rotation steps, each row followed by its count of steps:
The counts run from 0 to 422.
[-17  -9  -5   1  16   3  -6 -21   6  -7   0   7  -2  10  -9  -2  26  -5
   2 -13  27  14   8  -1  12  24 -10  -4  -2   0  13 -21   3  34 -11  17
   9   1  18 -10  -2  24 -11   7   6  -7  -5  18 -27   5  -6  -7 -19] : 218
[-11   7  17  15 -10 -18   7 -25   4  -9  24  16   2  -2   9   2 -39  19
  14  19  -1  -4  11   0  -4  -9 -15   8   3   9  -4 -17   4   8  -3 -10
  -6  -5   9   2   8   5  28  11   5  26  -6   0  -5  21  13  -6   2] : 104
[ -5  -1 -10 -10  -9  15 -13 -23 -27  -5 -12 -11   4   9 -10 -16  -2  -7
  -5  -8 -17 -18   8   0  -3  11 -21 -16 -18   2   4 -16  21  24 -12  -5
   5   0   5 -16   3  18 -13  -7  -4  -3 -19  11 -15 -26   6 -31 -23] : 17
[ 11  10  15 -13  -9   2  -2  -4   2   3  10  -7  -1 -10 -16   4  -6  10
  -9   5  -1   9 -10  -1  -4   9 -10 -17   1  24 -19 -12   7  13 -13 -18
   5  11 -21   1   4 -10 -11   7  40 -28  -6 -20  18   1  14  19 -23] : 204
[  4  16  17   1 -13  -1 -17  20  -5  18  -2   4  16  -5  -2   2  -8 -12
  20  15  19  24   1  16  -4 -11  -1   4  -1 -38  -5  -2 -13  -6  -2   8
 -21 -21  11  -4 -11 -13  15   6   9   4   0   6 -18  17  22  17  11] : 150
[ 12   9  17 -20 -16   4 -22  16  -8  30 -18 -20  11  10  -9   1  -3 -27
   5  11  11  18   2   0  -8   1   0  -3 -13 -22   0   5  -6 -12  15  -1
 -10  -8   9  -2  -9 -13 -12   3  26 -26   0  -6 -24  -1  10   9 -10] : 358
[  7  12  29  22 -23  -1 -13  29   3  15  -2   8   3 -21 -13   7 -26   6
   1  16  -2   4 -14  15  -8 -12  18   3  -7  -5 -11  -3   0  -1  -6  -5
 -27 -23  -4   9  -4  -2  25  13  -2  16   7   5  10   0   5  11   6] : 33
[ -6  14  -2   3 -23   3  10 -31  13 -31  22   3   3  -7  -4 -10 -24  13
   9  12   0  -9  24 -13 -24 -14  10  -1  18  23  -9 -23   1  14   4 -18
  -2   3   9  14   0   3  12   8   3   4  -3   5   9   7   2   1   0] : 374
[ 16  13  -2  11   3  14  -3  -3   1   2  -1  10   3  -3  -9  -6  22  -3
   7  14   5  18   5 -10 -28   4  10   4  -3  -3 -14 -15  36  23  12  -2
  -6   0   7   7  -5   0 -16  -1  13 -13  -9   4  -3 -17  17  39 -20] : 366
[ 14   9  -5  18  -7   7  -6   5  12 -11  10  15   6 -29 -17   4   6  23
   3   4   6   3  -3   5 -16  -1  21   1   0  17 -20 -22  21  23 -16 -11
  -7  -1   8  12  -4  -2  10  11  14   1  -4   6  24   4  18  29 -13] : 44
[ -4  -9  -7 -16  -8  13 -13 -13  -7   1  -2 -16  16  12   3  -9   4   4
   9 -18  33  22  21  -5  -3   9   4  -2  -3  12  -3   1 -18  10  -4  -9
   2  -3  20  -5  -6  -4   8  26  23 -22  -5  -7 -20  15  15   4 -19] : 368
[ 17   1   4 -17 -11   7 -17   6 -28  22 -18 -29   0  20   8   2  -3 -15
  -5  -7   7  15   7  -2   8   6  -6  -1 -20  -9   0   6  -2 -12  13  -9
  -1 -11  -8  -1   2  -8 -12   6  17 -35  -5 -17 -22 -12   5  -5 -15] : 138
[ 11   3  15   8 -19   6   0  18  27  27  -6 -10   9  -7  -5  15  11 -11
 -16  -1   3   2 -14  -5  -2 -16  12 -21  -4 -22  11  12  -1  -3   6   6
  -2 -13 -25   7 -28  -4 -26  11  11  -8   2  10   3   3  -9  13 -16] : 81
[  6   0 -11 -13  -9  -2   7 -24 -11  -2   1  -9  -8  21  14 -10 -12 -22
  -2  16 -19 -14  17 -14  -3 -28 -12   1 -15  -7   8  -9  29 -14  24 -14
  11  -7  -4  -5  -1   6 -13 -11   0 -11 -11   0 -19  -9   2 -19  -7] : 67
[ -3  19  28  15 -33  -1  -4 -10   1  11   9  -3   7  19  12  -3 -37   7
  10  17 -16 -13  15 -17 -19 -13   3   8   2  15  -3  -1   7  -8  26 -22
 -13  -5   5  10   2   0  16  10   4   7  -4 -18 -11  -3   7  -1  -1] : 195
[  3 -23 -11  -7  -5   6 -14 -11 -10 -22 -14  -7  13  -1 -22 -17 -13  -2
  13   2 -22 -13  10   8   5   1 -16   1 -13  15  -3 -22  13   0 -11 -23
   8  -5  31 -12   6  14  19  -2   9  -8   1  -1 -15  -7  16 -23   6] : 226
[ -4  16 -12   7 -20  12   1 -29  -8 -18  13   7  14  15   7 -19  -8  12
  20   6   4   4  27 -11 -31  -4   8   6  -2  15 -11 -11  17  16   3 -12
 -10   3  17   8   0  -2  15  13   1   8 -19   3  -7  -2  20   5 -11] : 206
[  9 -11 -10  16  15  -8  -8   6   8  -3  -3  16  -3   2   3   4   6 -19
   8  12   3  18   3   7  10 -18  -5  14  -4 -21   6 -18  18  -4   8  13
   1 -29  32  -8 -14  11   9  -2  -9   6   6  27 -26   9   4   2  11] : 59
[ -6  -9   0  27   3 -10   6  -4  33  -9   9  21   4 -23  -4   0   2   4
   4   4   9   4  -6   9   2 -18   9  -2  10  -4   6 -11   1  17 -15  10
   1 -13  13  -2 -20  16  15  10  -6  24   3  32  -1  25   2   3   4] : 381
[  7 -13 -22   1   7  13 -14  -1 -20   1 -25  -8   9 -16 -11 -10  16 -10
 -10 -18   8   6  -2  17   9   4   2  -7 -18 -23   2 -18   9  19 -21   9
   7 -14  10 -13 -10  15 -12  -5 -10  -8  -3  28  -7 -11  -2  -9 -10] : 69
[ -6   7  15   2 -31   9  -6  -3  -5   9  -5  -6  20 -11 -16  -6 -24  23
   0 -16   0 -22  -7   6   4  12   2 -20 -15  18  -1   5 -19  15 -22 -11
 -17  -8 -11   3  -7   1  17  19   9  14  -3  -1  14   1   3 -23  -8] : 83
[-12 -21 -14   9  21   4 -15 -22  -5 -23  -3  -5 -10   5 -15  -9  10   1
  -5 -14  12  14   9  -5  14  16   2   1  -4  17  -2 -25  11  24 -12  -1
  22  -2  25  -8   7  25   0   4  -1 -11  -1   9 -17 -10 -10  -9 -23] : 167
[ -2 -13  -2   3   4  -6 -26  -4 -22 -17 -11  -8  -4  -5 -17 -11 -13 -11
   8  15  -9   0  18  14   5  -6  -9  13  -4  -5  -6 -31  13  -4   1 -13
  -1 -16  39  -5   8  13  20 -17  -6  -3  13   8 -20  -5   3 -14  12] : 7
[  4  23  15   1  -2   1 -11   5  -9  10   6   7  -4  -2   3  -1  -1 -22
  10  23  23  33  14  14  -9 -16   1  11   7 -38  -7 -18   6   4   8   7
  -9 -11  17  -2  -8 -12  -1 -12   1  -4  -2  15 -22  11  13  17   1] : 99
[ 11 -14 -17  17   6   2 -10  -2 -13 -12 -16   6   0  -3  -9  -8  -1 -17
   8  17 -16  -1  15  11  -2 -16   0  24 -12 -15  -2 -21  29  -5   7  -6
  -6 -20  31  -9  -7   8  15  -6 -12   2  -1  18 -20  -4  13  -6  10] : 227
[ 12  -6   7 -26   2 -13   0   5   4   5   0 -21  -8 -19  -6  11 -16 -19
 -27   3   4   4 -12  14  28 -19  -7 -18  -5 -10   6 -15 -12 -11 -19 -10
  16 -10 -15  -4 -16   1 -21  -2  20 -26  10   7   0  12 -10 -13  -3] : 281
[-12 -13   6  20  -3 -13  -7 -25  25 -15  15   4  -2  16   1   2 -16  16
   9   2  10   9  14 -18  -2   7  -4  12   7  40   6  -7  10  12   7 -20
   8   8  20   7  10  17  15  22  20 -12   4 -17 -12   5   6   4  -6] : 265
[-11  -7 -14 -24  -8  14   5 -43  -1 -10   4  -7   7  20   1 -18  12  -9
  16  -2  14   6  21  -9  -4   8 -20 -14   1   7  11  -6  -5  20  -9  -1
  13   0  18 -12  -9   7 -14  10  22  -6 -12   5 -29  12  11 -18 -14] : 108
[  0 -10  -2  -6  -4  -6  -1 -19 -10  11  -4  -8  -2  32  20 -10  -9 -25
  -4   9  -8  -6  15  -7  13 -19 -21   5 -18 -12  24   0   7 -21  21  -2
   5 -21   5 -21 -10  11  -1  -4  -4  -1 -13   8 -39   8   0 -28   1] : 338
[  1  21  18  23 -11   1   8  -3  -4   1   9  -6  -9 -12   3   5 -23  -4
 -24  16 -22 -11  -2   7  -7 -17   8   1 -10 -13   1 -22  33   4   2 -10
  -2  -6 -21   9  -3  11 -13  -8 -16  12  -7  17  16 -19 -15  -6 -10] : 74
[ -6   0  23   0 -33   9 -22  11  -9  17  -7 -10  22 -16 -15   1 -29  13
   0  -8  12  -7  -4  13   7   7   6 -14  -2  -1  -3   3 -33   2 -22  -5
 -19 -10   0   2 -10  -4  21  24   7  11   3  -4   3  10  -1 -10   4] : 32
[ 11  -4 -11   7  10  -9  18 -25  23 -14   9   6 -19  -7   5   2   1  -6
  -9  15 -13   2   2 -12  -9 -24  -6   1  -2  14  -1 -24  45  10   5 -17
  18   5  -2   5  -1   8 -18  -8  12 -21  -6   6   4  -3   0   9 -16] : 275
[-13  -6  -9 -14  -9   5  -3 -35   3 -20   2  -5   1  21 -11 -19 -11   3
  13  -2   5  -6  22  -6   0   9 -12  -9   6  13   8 -15   1  14  -4 -12
  11  10  32  -8  -1  19  11   8  13  -6  -2   0 -26   6   3 -21  -7] : 57
